Each named move below is a turn or a mirror, shown by a few rows before and after it. Which moves, in which order, take the first row of each later pair to the second? The first pair is answered.
K144 (before -> after):
[-14   7 -10 -12  16  -3  -5   3   3  17   9   7   0   0 -15  19  16  11
 -15 -15]  ->  [-16   4 -14 -21  12  -2   0   4   1  14  10   5  -2  -3 -12  15  18  14
 -14 -11]
[ -3   7  17  -9  -6   4  11   9   7  -4  -9  12   1 -13 -20   5 -13  -2
  -1  13]  ->  [ -2   9  17  -6  -4   1   8   8   8  -3  -9  14   2 -12 -22   6 -13  -3
  -2  12]
[ -4 -20  -3 -27 -13   8  18   2 -13   2  12 -11  -5 -16   1 -10 -18  -5
  14   2]  ->  [  7   0  13  16  10  -1 -14 -14  -1  18  -2  -2   8  -1 -14   4 -33 -13
   7 -17]
[ -1  -5   3   1   7  -1   0  -4   4  -6  -2   6   0   8 -13   2   3   3
 -11  -2]  ->  [ -1  -6  -2  -8   3   1   5   0   1  -9   1   3  -3   5 -11  -1   8   3
 -10   2]
K712 (before -> after):
[-10  12  27 -39 -19   1  27  25   2 -12 -10  14  -3 -26 -20   2 -12  13
  -2  23]  ->  [-12  43  31 -23 -12   7  20  14   2  15  -4  12  10 -17   8 -13 -21   4
 -20  21]
[  6  -6   0   6   4  -7 -10  -1  -3  -2  -3   4  -2  10  -2   1   7  -3
  -3 -14]  ->  [  5 -12  -2  -2   0  -8  -5   4  -4  -6  -3   6  -6   5  -6   1  10  -1
  -1 -11]
[  5   1   4   5   5  -4  -7   4   0   2 -16  12   0   2 -14  10  10   9
   0   0]  ->  [  2  -1   3  -5   1  -3   1   7  -2  -3 -13  13  -2  -2 -14   7  14  12
  -2   5]
K413 (before -> after):
[ -4   3  14 -13  -3  -9  17   8  15 -12  -9  11  -1 -15 -32   7   0   4
  -9   9]  ->  [ -4   4  14 -13  -1 -11  17   8  16 -10  -9  11  -2 -12 -31   6   5   4
 -13   9]
[ 1 13  3 -5 10 -9  2 -1 11  5  2 17 -9  1 -3 -1  2  3 -8  0]  ->  [  6  -7  -4  -3   7  -9  -3   2   8  -7   0  12 -12  -1 -10   6   2   6
   9  -3]
[  7  11   2   0   5  10   3 -11 -14  -1   7  13   8  -1 -18 -18  -7   5
 -14 -17]  ->  [  9  -2  -5  -1   8   5  -1 -11 -15  -7   6  13   5   2 -20 -11   1  10
  -9 -21]
Pairs:
Each pair is 2 to 3 moves apart.
[  1 -12  -1   4  -5   3   8   7  -4 -12  -4  -4  -2 -10  -9   7  -5  -7
  17   7]  ->  [ -9  10   3  -8   3  -2  18   4  -2   0   2   3  -2  -6   6  -6  10  -6
 -13  10] : K712, K413
[ -1   4   7 -16 -18  13  20  10   1  -9   4  -2   1 -17  -4  -4 -18  -4
  14  12]  ->  [ -7  27  17  -7  11  -6   7  -3  11  10   1  13   2   1   5  -5   8  -2
 -25  -4] : K413, K144
[ 11   0  19   0  18 -10  -5 -10   6  15  -3   4  -2  18  -5  17   6   4
 -11 -12]  ->  [  7 -20  10 -27   5  -6  11   0   0   0   2   0 -13   9  -6  15  14  11
  -2  -3] : K712, K144
[ 9 24 10 18 -9  5 -3 -2  0 11 -7  3  7 -5 -6 -4 -2  7  1 -2]  ->  [  9  21  11  17  -5  -1  -6  -3   4   7 -10   7   3  -4 -12   0   3  10
  -1  -6] : K712, K413
[ 10 -14  -7   0  10  -9 -15  -5   0   2   6  -9   8   5  -4  -2   4   5
   7 -10]  ->  [  9 -14  -3   0   9 -11 -15  -4   2   0   3  -7   5   2 -12   1   4   6
   7  -9] : K712, K144
[  1 -15   6  12  17 -24 -12  -5   0 -20 -12   1  -6  11 -24  19  -1  21
  20 -22]  ->  [-15  41  27  -5  13 -16  16  -3   4   9  -3  11   4   2  -3  -8 -10   9
 -22  -1] : K413, K712, K413
[ 10   2   8  16   7   9 -11  -5   3  12  -3   7   8   3 -12   1  -7  -1
  -4   2]  ->  [  0  -3  -1 -15  -1  11   7   5  -3   7   8   5  -1  -2   6 -12   9   5
 -12  13] : K144, K413
[ -7  -6  -1 -11   5  -8   5   1  -1  -4   3   1  -7   0   4  -7  15   4
 -10   3]  ->  [ 0  9  7 17  8 -6 -9 -5  4  6 -3  1  4  4 -1 -3 -5 -5 -5 -4] : K413, K712, K144
[ -8  10  -2  -6  22 -15   1  -1  15   6 -11  13   4   8  14  -7  21   9
 -22   0]  ->  [  5 -30 -15   0   3  -4  -5   7   5 -19 -15  -2   0  -4  -5   7   1  11
  29  -1] : K712, K413, K144
[ -7   2  12 -20   2  -7   9   3  -8  11   5   7   0  10   9   3  15   1
 -25  -1]  ->  [ -5 -18  -2 -25  -4  -3   8   5 -14   3  10  -3  -6   8  14   4  18   4
 -10  -1] : K712, K712, K144
[ -4   7  -3  -5 -12  20  -4 -11  -9   8  12 -18  -2   1   6  -9 -21  11
   5  10]  ->  [  3   2   0  10  -7  13 -17 -14  -4   6   2 -13  -3   6 -10   5 -24  12
  13   1] : K144, K712
[ -3  -7 -15  20  21  -2 -21 -11   5   2  12   2   6  18   0   8  18   3
 -11 -16]  ->  [ -9 -25 -18 -12   7  -3   1   5   3 -18  13   5  -7   3 -11   8  28  11
  -6  -2] : K712, K712
[ -8  12  10 -14  -6  -2  14   7   1  -2   0   4  -4  -8  -4  -5   1  -2
 -12   9]  ->  [  1   3   9   9   8 -12  -8  -1   6  -5 -10   7  -2   3 -19  10   4   0
  -5  -8] : K144, K712, K413
[-2 17 -2 21 12  3 -9  0 -5 16 -3  3 12  5  6 -8 -6 -3 -7  3]  ->  [  4  -7  -2  18   4   0  -6   7  -4  -7 -12   4   5  -3 -22   8  -9   4
  15   4] : K712, K413, K712
[  1  -5   5 -10   1 -10   5   9   7 -11  -4   6 -14   7  -9  -2  15   6
  -8   1]  ->  [ -1  13   7   0   6  -8   1   2   7   4   0   5  -5  12   6 -11  10   1
 -19  -1] : K712, K712
[  2   1  -9 -17   2   6  17   2  10  -5  -4  -3   4   8  -9   4  19  -1
  -9   7]  ->  [  3  14  -5  -5   9   6   9  -5  13   8  -5  -2  11  14  -3   1  16  -7
 -17   3] : K712, K144
[  2   4  15  22  10  -9  -8  -3  14  -2  -1  12  10   9 -22  -2  -8  -3
  -7   4]  ->  [ -4 -17   4  -9  -5  -5  12   8   7 -19   6   7  -3  -4 -23  -4   3   5
   2  17] : K712, K144
